50 stands for zero in the data rows.
Every row has a hidden score. In each pair, how much higher is the second row's than the first's? 10 means about the same, 20 much higher and 0 much lower. The score is a weighted sum of the row's numbers plus the product of two more (or one squared), each taken from its middle value.
array([53., 56., 58., 54., 42., 47., 45., 51., 44., 48., 34., 41., 13., 40., 40., 46.])
array([34., 40., 40., 35., 52., 44., 27., 41., 44., 49., 44., 46., 55., 62., 73., 67.]) ~ 10
array([41., 39., 54., 77., 71., 56., 73., 49., 55., 43., 48., 48., 31., 41., 39., 46.])
array([38., 42., 59., 34., 30., 54., 39., 38., 45., 44., 17., 44., 43., 50., 62., 55.]) ~ 1
array([41., 41., 37., 34., 57., 49., 19., 45., 52., 51., 24., 42., 49., 55., 65., 61.])
array([45., 41., 39., 50., 61., 49., 59., 61., 62., 59., 73., 71., 62., 62., 56., 55.]) ~ 13
array([74., 76., 43., 49., 55., 48., 74., 43., 51., 55., 34., 42., 31., 40., 39., 47.])
array([50., 38., 51., 62., 57., 54., 79., 57., 59., 60., 68., 58., 38., 47., 41., 46.]) ~ 8
array([48., 58., 48., 68., 60., 49., 43., 46., 52., 51., 35., 41., 40., 38., 39., 20.])
array([42., 40., 45., 41., 46., 44., 39., 46., 50., 50., 44., 51., 67., 71., 74., 71.]) ~ 10
array([49., 45., 65., 73., 71., 52., 58., 43., 46., 51., 50., 43., 33., 36., 40., 38.])
array([47., 41., 47., 46., 62., 48., 60., 57., 63., 55., 63., 71., 63., 64., 64., 59.]) ~ 9
array([45., 51., 70., 81., 44., 57., 55., 50., 42., 34., 42., 43., 50., 39., 37., 40.])
array([48., 38., 38., 45., 66., 43., 45., 53., 49., 49., 65., 67., 72., 67., 63., 64.]) ~ 18
array([37., 42., 46., 37., 33., 49., 45., 52., 48., 48., 44., 51., 45., 70., 74., 78.])
array([74., 68., 55., 40., 22., 43., 46., 44., 47., 38., 37., 43., 61., 42., 37., 36.]) ~ 18
array([70., 82., 50., 41., 57., 46., 43., 43., 52., 43., 36., 43., 61., 35., 40., 47.])
array([65., 67., 56., 52., 45., 47., 46., 41., 45., 41., 24., 40., 25., 36., 40., 39.]) ~ 11
array([40., 37., 41., 48., 44., 52., 70., 61., 59., 53., 72., 73., 50., 59., 58., 56.])
array([46., 40., 48., 44., 40., 45., 53., 55., 58., 54., 65., 68., 73., 61., 59., 60.]) ~ 10
array([39., 40., 43., 44., 54., 43., 60., 57., 55., 53., 64., 64., 60., 75., 70., 66.])
array([44., 39., 47., 49., 46., 48., 72., 58., 61., 59., 68., 63., 71., 52., 47., 53.]) ~ 9
array([49., 39., 39., 45., 39., 44., 53., 56., 54., 59., 74., 65., 72., 60., 56., 61.])
array([69., 76., 49., 38., 35., 47., 51., 43., 44., 47., 52., 38., 29., 36., 36., 48.]) ~ 10
array([37., 42., 40., 43., 68., 46., 52., 49., 50., 42., 45., 51., 58., 69., 77., 80.])
array([49., 49., 66., 81., 55., 55., 40., 46., 48., 47., 41., 43., 45., 37., 37., 38.]) ~ 7
array([44., 40., 45., 33., 47., 42., 38., 46., 48., 44., 39., 48., 75., 68., 68., 68.])
array([74., 74., 44., 43., 58., 47., 31., 43., 43., 55., 34., 42., 35., 37., 39., 47.]) ~ 11
array([46., 39., 40., 48., 65., 42., 44., 57., 54., 51., 60., 64., 72., 72., 65., 60.])
array([76., 73., 41., 35., 48., 47., 39., 47., 50., 48., 44., 39., 60., 36., 39., 34.]) ~ 11
array([41., 45., 57., 82., 70., 55., 49., 48., 46., 46., 35., 45., 68., 40., 39., 45.])
array([47., 41., 40., 53., 61., 56., 74., 55., 60., 56., 76., 64., 47., 46., 44., 47.]) ~ 9
array([46., 38., 38., 40., 53., 45., 49., 52., 54., 51., 64., 63., 68., 74., 69., 62.])
array([41., 41., 44., 42., 45., 53., 52., 60., 62., 58., 77., 71., 52., 52., 50., 55.]) ~ 10
array([70., 74., 55., 57., 59., 51., 45., 48., 46., 42., 36., 41., 44., 43., 37., 26.])
array([33., 43., 67., 73., 48., 57., 62., 51., 51., 50., 44., 43., 30., 43., 41., 43.]) ~ 8
array([69., 83., 44., 46., 40., 48., 51., 44., 52., 45., 46., 39., 43., 34., 37., 36.])
array([43., 45., 60., 69., 73., 59., 68., 41., 51., 56., 45., 43., 36., 42., 40., 41.]) ~ 9
array([43., 41., 57., 79., 66., 58., 41., 53., 48., 52., 46., 50., 65., 34., 38., 46.])
array([50., 54., 60., 67., 73., 47., 21., 47., 48., 50., 31., 41., 51., 44., 40., 47.]) ~ 12
array([75., 75., 43., 37., 54., 44., 43., 43., 43., 48., 40., 41., 43., 36., 41., 29.])
array([67., 65., 45., 46., 23., 44., 23., 49., 48., 46., 40., 40., 38., 38., 39., 42.]) ~ 9
array([73., 75., 57., 43., 55., 49., 34., 45., 46., 44., 36., 41., 55., 42., 42., 37.])
array([43., 41., 44., 40., 39., 41., 15., 51., 42., 38., 43., 47., 48., 60., 64., 74.]) ~ 14
array([43., 42., 50., 75., 52., 58., 68., 57., 55., 56., 54., 52., 51., 40., 37., 29.])
array([38., 41., 45., 36., 57., 43., 47., 49., 58., 51., 43., 50., 44., 75., 75., 79.]) ~ 10
array([33., 44., 48., 39., 46., 47., 66., 44., 51., 50., 26., 47., 40., 70., 76., 64.])
array([75., 71., 46., 43., 45., 49., 52., 44., 53., 47., 30., 42., 37., 35., 43., 29.]) ~ 15
array([41., 42., 61., 60., 70., 67., 58., 54., 58., 47., 56., 55., 59., 38., 39., 48.])
array([49., 40., 47., 53., 65., 56., 69., 59., 59., 51., 74., 64., 64., 46., 46., 55.]) ~ 11
array([41., 42., 55., 83., 53., 52., 59., 53., 49., 46., 54., 45., 23., 40., 38., 46.])
array([63., 71., 33., 29., 27., 45., 40., 47., 51., 45., 35., 39., 25., 35., 36., 52.]) ~ 14
array([61., 66., 62., 43., 50., 45., 43., 45., 41., 47., 40., 40., 21., 35., 39., 51.])
array([67., 77., 61., 40., 43., 48., 47., 45., 46., 56., 42., 41., 51., 37., 38., 40.]) ~ 8
array([45., 42., 54., 67., 83., 53., 58., 52., 49., 52., 43., 47., 72., 41., 38., 41.])
array([45., 40., 42., 40., 33., 44., 54., 46., 50., 40., 38., 42., 83., 63., 64., 66.]) ~ 9
array([37., 41., 60., 59., 53., 57., 57., 54., 46., 46., 58., 51., 23., 41., 39., 39.])
array([38., 41., 62., 72., 60., 62., 53., 53., 52., 52., 59., 54., 45., 38., 41., 40.]) ~ 9
array([43., 42., 36., 43., 54., 51., 57., 62., 61., 51., 71., 71., 64., 60., 58., 49.])
array([50., 53., 59., 69., 60., 53., 38., 45., 42., 50., 35., 41., 39., 31., 38., 32.]) ~ 6
array([46., 40., 56., 49., 72., 58., 69., 57., 63., 51., 64., 63., 61., 49., 43., 47.])
array([77., 80., 44., 42., 34., 49., 58., 48., 42., 45., 32., 40., 40., 38., 39., 38.]) ~ 7
array([78., 79., 51., 46., 49., 49., 49., 44., 44., 47., 47., 41., 39., 32., 41., 41.])
array([67., 70., 48., 49., 65., 48., 32., 50., 47., 48., 51., 41., 46., 41., 35., 30.]) ~ 10
array([68., 75., 51., 35., 30., 48., 48., 46., 55., 44., 38., 41., 55., 30., 38., 42.])
array([45., 42., 58., 83., 70., 54., 66., 51., 46., 48., 56., 44., 50., 41., 41., 36.]) ~ 11
array([40., 41., 54., 40., 38., 50., 39., 48., 47., 46., 49., 43., 46., 62., 75., 76.])
array([51., 52., 68., 55., 62., 52., 63., 43., 44., 49., 34., 43., 66., 36., 38., 35.]) ~ 15
array([43., 40., 47., 34., 10., 47., 48., 45., 46., 44., 52., 43., 61., 57., 64., 69.])
array([65., 66., 56., 52., 43., 52., 42., 47., 38., 45., 40., 41., 25., 30., 39., 42.]) ~ 11
array([45., 59., 66., 62., 43., 57., 53., 43., 45., 49., 41., 38., 34., 26., 41., 45.])
array([45., 41., 44., 45., 20., 43., 40., 47., 56., 43., 48., 48., 56., 75., 72., 69.]) ~ 15
array([71., 76., 38., 43., 59., 43., 31., 51., 45., 50., 40., 41., 57., 33., 37., 36.])
array([68., 76., 43., 38., 72., 45., 63., 47., 43., 41., 36., 40., 57., 39., 39., 31.]) ~ 10
array([47., 39., 39., 41., 62., 45., 36., 60., 52., 50., 69., 67., 65., 69., 61., 58.])
array([48., 38., 44., 47., 54., 49., 61., 59., 55., 61., 75., 66., 67., 55., 50., 45.]) ~ 8
array([65., 74., 54., 47., 34., 46., 55., 48., 47., 40., 39., 39., 37., 40., 38., 26.])
array([75., 74., 45., 31., 57., 45., 37., 49., 44., 48., 44., 40., 38., 38., 42., 37.]) ~ 15
array([40., 39., 44., 56., 61., 56., 44., 57., 56., 55., 77., 68., 57., 52., 45., 48.])
array([43., 42., 39., 45., 60., 45., 67., 53., 48., 56., 62., 62., 53., 73., 73., 65.]) ~ 8
array([39., 41., 67., 69., 58., 59., 61., 48., 49., 44., 42., 46., 48., 35., 36., 30.])
array([44., 41., 37., 33., 33., 47., 48., 51., 48., 51., 37., 52., 53., 80., 76., 71.]) ~ 13
array([46., 38., 43., 38., 18., 43., 55., 49., 46., 51., 44., 49., 37., 71., 74., 71.])
array([70., 73., 60., 45., 32., 47., 42., 45., 51., 46., 34., 40., 35., 32., 36., 52.]) ~ 14
array([42., 43., 70., 71., 51., 65., 54., 47., 48., 48., 58., 46., 50., 40., 38., 46.])
array([70., 67., 38., 38., 21., 47., 30., 43., 45., 52., 42., 39., 53., 40., 37., 41.]) ~ 18
array([36., 39., 65., 72., 62., 55., 51., 56., 56., 51., 62., 51., 56., 35., 36., 47.])
array([58., 55., 51., 52., 83., 42., 29., 49., 46., 52., 40., 40., 61., 37., 39., 35.]) ~ 17
array([48., 37., 43., 47., 39., 42., 51., 52., 54., 47., 53., 57., 71., 74., 71., 74.])
array([40., 39., 41., 46., 59., 47., 58., 61., 56., 57., 70., 71., 63., 61., 59., 46.]) ~ 12
array([41., 46., 63., 71., 59., 52., 65., 49., 46., 49., 29., 42., 30., 39., 40., 33.])
array([38., 39., 40., 34., 31., 48., 39., 49., 44., 44., 46., 51., 51., 65., 74., 77.]) ~ 9
array([40., 39., 60., 68., 79., 58., 75., 52., 52., 49., 57., 51., 48., 43., 41., 52.])
array([43., 39., 48., 45., 34., 45., 33., 52., 48., 50., 48., 51., 48., 68., 73., 79.]) ~ 6
array([38., 42., 58., 70., 57., 65., 41., 57., 53., 54., 58., 55., 49., 40., 43., 44.])
array([45., 50., 59., 71., 75., 53., 37., 45., 53., 43., 38., 43., 64., 45., 40., 38.]) ~ 11
array([42., 41., 45., 47., 55., 47., 62., 50., 48., 47., 51., 50., 64., 69., 76., 78.])
array([78., 76., 47., 35., 42., 46., 37., 40., 44., 44., 31., 39., 47., 39., 36., 39.]) ~ 17
array([41., 41., 47., 38., 34., 48., 48., 45., 45., 46., 49., 48., 56., 69., 75., 78.])
array([46., 41., 66., 67., 78., 56., 50., 50., 51., 54., 54., 46., 36., 47., 38., 38.]) ~ 14
array([44., 38., 49., 40., 44., 44., 62., 52., 50., 52., 57., 62., 57., 70., 74., 74.])
array([44., 39., 42., 54., 43., 51., 69., 63., 56., 57., 75., 63., 66., 47., 45., 48.]) ~ 14
array([64., 74., 48., 51., 46., 52., 25., 40., 47., 49., 39., 43., 46., 34., 38., 53.])
array([39., 41., 49., 34., 37., 46., 37., 50., 47., 47., 35., 49., 47., 70., 78., 60.]) ~ 5
array([45., 40., 41., 45., 51., 49., 61., 61., 59., 51., 78., 70., 63., 59., 53., 51.])
array([46., 44., 53., 73., 69., 58., 63., 54., 55., 56., 52., 48., 24., 43., 37., 49.]) ~ 9
array([45., 44., 61., 68., 70., 58., 62., 51., 54., 54., 59., 48., 43., 46., 38., 32.])
array([45., 38., 43., 39., 63., 56., 70., 57., 60., 59., 66., 73., 53., 55., 52., 50.]) ~ 12
array([40., 41., 42., 54., 55., 58., 69., 62., 56., 52., 74., 62., 32., 49., 42., 46.])
array([44., 41., 50., 53., 72., 56., 66., 58., 57., 57., 69., 65., 59., 50., 45., 47.]) ~ 11
array([45., 40., 48., 59., 60., 58., 71., 59., 62., 60., 70., 62., 52., 47., 41., 44.])
array([39., 41., 66., 77., 50., 55., 42., 53., 46., 51., 47., 46., 56., 33., 40., 42.]) ~ 4
array([41., 43., 70., 82., 62., 53., 53., 53., 49., 50., 44., 43., 43., 36., 37., 41.])
array([47., 39., 39., 37., 58., 45., 37., 54., 48., 51., 56., 57., 53., 74., 76., 69.]) ~ 12
array([53., 50., 63., 76., 32., 52., 33., 47., 50., 47., 42., 43., 62., 35., 41., 48.])
array([71., 78., 46., 37., 38., 43., 33., 44., 41., 39., 48., 41., 50., 37., 39., 40.]) ~ 14
array([45., 39., 42., 47., 65., 50., 51., 60., 61., 60., 77., 69., 49., 54., 56., 61.])
array([48., 38., 41., 56., 75., 55., 69., 59., 61., 55., 62., 57., 42., 44., 42., 28.]) ~ 12
array([48., 38., 41., 47., 54., 46., 59., 65., 58., 58., 62., 69., 76., 60., 54., 48.])
array([68., 69., 42., 45., 52., 46., 26., 43., 38., 49., 43., 40., 42., 41., 38., 30.]) ~ 8
array([43., 40., 56., 68., 67., 56., 72., 55., 51., 58., 58., 52., 60., 47., 42., 36.])
array([65., 62., 45., 40., 62., 45., 26., 45., 40., 46., 36., 41., 28., 45., 42., 34.]) ~ 12
array([39., 41., 63., 75., 65., 57., 66., 51., 53., 49., 51., 47., 32., 45., 38., 43.])
array([46., 37., 41., 47., 59., 51., 65., 61., 55., 58., 76., 72., 62., 55., 50., 53.]) ~ 14
array([73., 81., 52., 38., 46., 47., 60., 46., 49., 41., 37., 41., 52., 40., 38., 34.])
array([68., 75., 43., 39., 54., 48., 37., 40., 42., 42., 40., 38., 58., 34., 39., 34.]) ~ 14
array([51., 51., 64., 69., 46., 54., 26., 45., 46., 46., 33., 41., 31., 42., 40., 47.])
array([55., 58., 57., 62., 42., 50., 28., 46., 49., 56., 42., 39., 37., 37., 38., 35.]) ~ 9
array([72., 76., 45., 30., 45., 45., 46., 43., 47., 54., 34., 39., 36., 44., 40., 34.])
array([65., 63., 53., 53., 67., 44., 25., 52., 52., 42., 46., 39., 31., 40., 40., 38.]) ~ 14
array([41., 42., 62., 72., 74., 52., 46., 48., 49., 54., 39., 42., 34., 32., 39., 40.])
array([77., 79., 50., 48., 30., 46., 53., 44., 48., 42., 31., 38., 40., 42., 37., 37.]) ~ 12
array([45., 41., 44., 31., 39., 42., 56., 54., 53., 47., 52., 55., 68., 71., 72., 71.])
array([70., 73., 47., 28., 54., 49., 43., 46., 42., 52., 39., 37., 57., 42., 35., 33.]) ~ 13
array([43., 45., 66., 74., 69., 55., 62., 45., 43., 45., 34., 42., 45., 36., 39., 34.])
array([43., 43., 57., 84., 71., 55., 55., 49., 47., 49., 46., 45., 57., 36., 39., 39.]) ~ 12
array([75., 78., 39., 40., 47., 46., 56., 46., 46., 57., 40., 39., 61., 31., 37., 40.])
array([70., 74., 50., 37., 26., 46., 35., 50., 43., 54., 37., 41., 39., 40., 37., 47.]) ~ 6
array([72., 75., 42., 39., 30., 51., 62., 43., 47., 43., 39., 41., 29., 42., 40., 42.])
array([43., 38., 45., 43., 57., 45., 28., 57., 54., 54., 59., 64., 58., 68., 65., 62.]) ~ 11
array([43., 42., 44., 48., 54., 47., 26., 44., 43., 52., 57., 46., 43., 71., 69., 72.])
array([68., 73., 56., 47., 43., 51., 46., 41., 45., 53., 33., 41., 64., 41., 40., 37.]) ~ 9
array([42., 39., 49., 52., 36., 53., 71., 61., 57., 60., 71., 64., 52., 43., 46., 47.])
array([41., 40., 41., 38., 47., 42., 32., 49., 47., 50., 46., 50., 65., 72., 70., 76.]) ~ 13
array([39., 41., 46., 38., 57., 45., 40., 45., 50., 46., 54., 47., 38., 65., 75., 78.])
array([40., 36., 45., 42., 33., 45., 54., 52., 48., 54., 48., 54., 55., 77., 77., 70.]) ~ 9
array([43., 39., 43., 53., 53., 54., 57., 57., 62., 54., 79., 67., 39., 49., 48., 43.])
array([42., 45., 58., 75., 75., 54., 46., 53., 47., 51., 37., 45., 29., 46., 38., 36.]) ~ 14
array([46., 41., 58., 74., 74., 55., 73., 52., 56., 49., 59., 49., 38., 38., 40., 49.])
array([50., 61., 69., 58., 41., 54., 63., 49., 46., 51., 41., 40., 37., 34., 39., 37.]) ~ 4
array([41., 40., 37., 47., 46., 48., 66., 62., 60., 61., 68., 67., 69., 58., 53., 51.])
array([73., 74., 63., 49., 43., 46., 57., 47., 42., 43., 33., 41., 63., 35., 43., 41.]) ~ 4
array([53., 65., 66., 55., 48., 51., 41., 46., 48., 42., 36., 38., 57., 40., 40., 28.])
array([47., 37., 48., 47., 60., 49., 63., 61., 54., 57., 77., 69., 55., 62., 58., 58.]) ~ 14
array([44., 41., 40., 35., 40., 45., 46., 53., 50., 56., 54., 57., 51., 81., 75., 67.])
array([49., 39., 52., 62., 88., 56., 49., 59., 53., 54., 63., 55., 44., 39., 40., 40.]) ~ 12
array([47., 38., 47., 51., 32., 49., 67., 57., 61., 57., 75., 69., 52., 53., 52., 51.])
array([41., 42., 48., 50., 67., 51., 15., 45., 46., 51., 39., 42., 45., 53., 60., 57.]) ~ 12
array([50., 40., 52., 64., 68., 56., 55., 58., 55., 51., 66., 58., 68., 39., 42., 41.])
array([70., 72., 47., 33., 40., 45., 31., 47., 44., 49., 36., 43., 38., 40., 40., 37.]) ~ 9
array([39., 42., 45., 35., 35., 46., 36., 51., 43., 50., 49., 49., 51., 72., 75., 70.])
array([40., 42., 69., 80., 58., 57., 58., 52., 48., 39., 56., 43., 38., 38., 37., 47.]) ~ 10
array([38., 41., 42., 37., 35., 46., 23., 41., 46., 50., 36., 46., 27., 50., 55., 45.])
array([42., 42., 44., 49., 36., 45., 46., 56., 49., 52., 61., 66., 65., 67., 68., 70.]) ~ 10
array([41., 39., 56., 66., 52., 60., 65., 55., 60., 58., 69., 56., 41., 39., 43., 62.])
array([40., 38., 48., 49., 64., 46., 51., 51., 50., 50., 39., 49., 57., 73., 80., 72.]) ~ 11
array([48., 41., 40., 43., 57., 43., 43., 56., 57., 50., 58., 64., 53., 75., 75., 72.])
array([45., 40., 48., 42., 60., 44., 41., 55., 54., 51., 73., 66., 62., 68., 61., 62.]) ~ 11
array([45., 41., 66., 73., 54., 54., 72., 47., 53., 50., 41., 44., 36., 41., 39., 35.])
array([50., 41., 38., 43., 60., 46., 32., 49., 49., 47., 44., 52., 59., 65., 76., 80.]) ~ 16
array([61., 72., 66., 48., 43., 53., 53., 38., 41., 56., 36., 43., 45., 44., 40., 38.])
array([65., 66., 51., 42., 55., 43., 33., 51., 48., 44., 29., 39., 23., 39., 41., 37.]) ~ 15
array([44., 39., 36., 48., 39., 47., 47., 53., 60., 57., 66., 71., 67., 67., 60., 56.])
array([68., 74., 53., 47., 32., 53., 71., 40., 46., 45., 34., 41., 44., 31., 36., 52.]) ~ 11
array([60., 63., 54., 43., 44., 50., 23., 44., 42., 43., 45., 39., 30., 39., 40., 48.])
array([47., 47., 69., 74., 37., 54., 50., 46., 43., 44., 41., 43., 47., 34., 44., 33.]) ~ 5
array([71., 69., 41., 33., 44., 45., 31., 48., 48., 46., 36., 42., 30., 41., 40., 36.])
array([38., 40., 44., 43., 37., 46., 43., 47., 48., 44., 45., 49., 72., 63., 71., 75.]) ~ 6
array([40., 40., 47., 42., 44., 44., 62., 54., 52., 53., 57., 63., 62., 73., 71., 69.])
array([64., 59., 58., 50., 35., 46., 22., 50., 43., 48., 35., 41., 43., 42., 40., 35.]) ~ 9
array([44., 42., 63., 76., 62., 54., 34., 52., 48., 51., 41., 42., 31., 40., 41., 43.])
array([42., 41., 36., 36., 69., 45., 63., 51., 54., 45., 47., 59., 49., 74., 77., 71.]) ~ 13
array([72., 78., 55., 45., 45., 47., 42., 42., 49., 42., 41., 39., 37., 40., 39., 36.])
array([43., 39., 42., 46., 51., 46., 59., 59., 56., 55., 72., 66., 74., 56., 52., 61.]) ~ 13
array([38., 41., 51., 65., 82., 57., 66., 53., 55., 51., 59., 51., 57., 40., 42., 44.])
array([67., 70., 41., 34., 35., 46., 29., 47., 47., 47., 41., 41., 31., 42., 39., 40.]) ~ 9
array([29., 41., 47., 44., 54., 52., 46., 39., 43., 47., 41., 45., 24., 62., 66., 71.])
array([72., 71., 47., 46., 50., 44., 33., 46., 47., 50., 31., 41., 23., 41., 41., 50.]) ~ 17
array([45., 45., 67., 73., 31., 56., 66., 48., 49., 48., 53., 45., 45., 40., 41., 39.])
array([65., 70., 59., 40., 60., 49., 38., 52., 47., 57., 44., 43., 30., 40., 39., 42.]) ~ 17
array([43., 41., 63., 77., 62., 62., 68., 52., 56., 51., 47., 52., 46., 40., 39., 44.])
array([44., 41., 51., 58., 71., 59., 71., 58., 56., 57., 69., 56., 40., 43., 41., 46.]) ~ 14
array([35., 40., 59., 65., 64., 56., 69., 50., 51., 46., 68., 50., 51., 37., 38., 41.])
array([48., 57., 63., 67., 63., 49., 39., 37., 50., 51., 53., 40., 41., 29., 38., 44.]) ~ 13
array([43., 37., 41., 49., 54., 50., 59., 59., 61., 62., 79., 65., 60., 53., 52., 51.])
array([39., 42., 60., 74., 43., 55., 56., 51., 53., 60., 68., 49., 37., 42., 41., 51.]) ~ 5
array([50., 39., 37., 45., 57., 45., 66., 56., 57., 53., 73., 67., 72., 55., 53., 47.])
array([43., 40., 45., 41., 56., 44., 39., 51., 48., 49., 50., 54., 59., 76., 75., 73.]) ~ 6
array([38., 43., 54., 15., 32., 53., 61., 39., 56., 46., 41., 42., 37., 53., 56., 60.])
array([67., 74., 41., 33., 26., 47., 32., 46., 41., 50., 43., 43., 38., 43., 40., 47.]) ~ 13
array([48., 40., 44., 45., 57., 50., 62., 59., 58., 59., 80., 67., 50., 55., 47., 41.])
array([64., 79., 56., 46., 46., 50., 67., 47., 46., 52., 41., 42., 48., 36., 42., 37.]) ~ 6
array([37., 48., 60., 66., 59., 55., 55., 45., 46., 48., 34., 41., 31., 35., 40., 31.])
array([41., 41., 61., 74., 59., 59., 66., 54., 51., 54., 62., 48., 38., 43., 42., 42.]) ~ 11
array([42., 43., 56., 58., 72., 61., 73., 62., 58., 51., 57., 58., 52., 47., 40., 39.])
array([71., 71., 40., 43., 66., 46., 40., 47., 44., 41., 35., 40., 26., 38., 40., 34.]) ~ 7
array([64., 75., 53., 54., 48., 48., 54., 44., 42., 52., 40., 40., 37., 32., 37., 32.])
array([38., 44., 58., 39., 38., 48., 33., 52., 50., 43., 36., 46., 46., 72., 69., 75.]) ~ 13
array([43., 41., 42., 45., 50., 44., 54., 50., 46., 50., 52., 57., 67., 76., 75., 72.])
array([38., 45., 65., 67., 48., 56., 41., 52., 54., 48., 48., 47., 31., 36., 42., 39.]) ~ 5
array([49., 47., 64., 70., 61., 54., 48., 43., 45., 49., 46., 41., 30., 35., 36., 36.])
array([42., 42., 62., 71., 43., 53., 62., 50., 53., 56., 52., 46., 70., 39., 37., 42.]) ~ 9
array([30., 39., 38., 35., 36., 46., 57., 43., 56., 42., 49., 49., 52., 71., 77., 70.])
array([49., 44., 61., 66., 54., 60., 51., 51., 54., 49., 48., 42., 24., 41., 37., 36.]) ~ 11
array([45., 40., 45., 55., 46., 53., 80., 60., 59., 56., 74., 64., 46., 49., 44., 52.])
array([44., 42., 56., 63., 77., 54., 75., 52., 52., 58., 61., 52., 36., 42., 39., 50.]) ~ 11
array([46., 41., 45., 40., 54., 49., 62., 57., 58., 57., 77., 71., 54., 57., 57., 54.])
array([38., 42., 46., 35., 66., 46., 47., 49., 47., 39., 40., 46., 77., 62., 69., 62.]) ~ 12
array([44., 41., 34., 44., 56., 45., 52., 55., 55., 52., 61., 63., 72., 67., 66., 72.])
array([39., 39., 56., 63., 62., 58., 53., 60., 55., 63., 71., 58., 59., 47., 42., 52.]) ~ 13
array([52., 61., 61., 60., 67., 55., 59., 46., 50., 45., 26., 41., 30., 38., 40., 35.])
array([42., 39., 48., 34., 38., 45., 51., 47., 49., 44., 41., 52., 68., 73., 73., 68.]) ~ 10
array([46., 45., 66., 78., 61., 54., 46., 48., 43., 53., 51., 41., 42., 41., 36., 34.])
array([42., 49., 65., 75., 42., 61., 47., 51., 45., 48., 37., 43., 59., 31., 40., 45.]) ~ 7
array([74., 72., 40., 45., 32., 47., 37., 50., 47., 50., 32., 40., 59., 41., 42., 31.])
array([44., 40., 35., 39., 51., 43., 55., 53., 53., 43., 64., 61., 65., 77., 71., 66.]) ~ 11
array([58., 59., 61., 68., 43., 57., 67., 40., 48., 48., 50., 43., 30., 38., 42., 44.])
array([40., 41., 46., 40., 43., 43., 50., 53., 52., 48., 41., 55., 67., 74., 76., 68.]) ~ 12
array([44., 40., 42., 45., 48., 46., 58., 59., 57., 55., 61., 68., 64., 69., 68., 68.])
array([69., 70., 47., 50., 12., 47., 42., 44., 49., 50., 35., 38., 42., 39., 40., 43.]) ~ 9
array([39., 42., 61., 79., 72., 59., 66., 51., 50., 51., 44., 46., 52., 39., 41., 44.])
array([54., 59., 61., 60., 50., 50., 34., 45., 45., 45., 29., 39., 61., 32., 38., 34.]) ~ 10
array([45., 40., 47., 35., 63., 45., 42., 47., 52., 48., 57., 54., 60., 76., 72., 69.])
array([44., 38., 37., 40., 59., 41., 53., 58., 54., 53., 60., 60., 67., 74., 72., 66.]) ~ 12
array([69., 70., 41., 42., 37., 47., 32., 42., 38., 50., 44., 40., 51., 42., 38., 28.])
array([35., 44., 44., 28., 44., 46., 59., 40., 43., 39., 40., 47., 49., 74., 75., 72.]) ~ 7
array([43., 39., 55., 69., 59., 57., 43., 55., 53., 62., 73., 57., 57., 49., 40., 52.])
array([77., 77., 37., 42., 31., 52., 41., 46., 41., 45., 23., 39., 60., 48., 40., 42.]) ~ 10
array([43., 45., 54., 88., 49., 55., 66., 49., 52., 48., 42., 45., 36., 33., 39., 44.])
array([34., 39., 61., 76., 71., 59., 49., 56., 49., 37., 53., 47., 33., 40., 37., 45.]) ~ 11
array([47., 56., 64., 77., 62., 54., 51., 52., 46., 56., 33., 40., 50., 42., 39., 32.])
array([77., 75., 53., 48., 38., 47., 39., 48., 48., 48., 32., 40., 45., 40., 39., 34.]) ~ 7
array([44., 41., 38., 49., 53., 50., 62., 56., 58., 57., 76., 69., 66., 57., 53., 53.])
array([79., 76., 44., 32., 57., 48., 38., 48., 40., 40., 40., 39., 52., 34., 37., 39.]) ~ 15
array([42., 40., 41., 41., 47., 43., 70., 54., 48., 52., 49., 53., 59., 69., 78., 74.])
array([55., 60., 74., 60., 46., 51., 46., 43., 50., 41., 48., 41., 35., 39., 40., 38.]) ~ 7
array([68., 69., 35., 46., 8., 45., 36., 48., 40., 46., 38., 40., 40., 38., 40., 49.])
array([69., 70., 59., 47., 48., 54., 63., 39., 44., 52., 55., 40., 38., 32., 37., 45.]) ~ 6
array([43., 39., 40., 44., 35., 48., 61., 59., 58., 58., 69., 70., 63., 63., 58., 54.])
array([85., 75., 52., 54., 48., 46., 65., 52., 48., 50., 36., 40., 61., 38., 40., 41.]) ~ 13
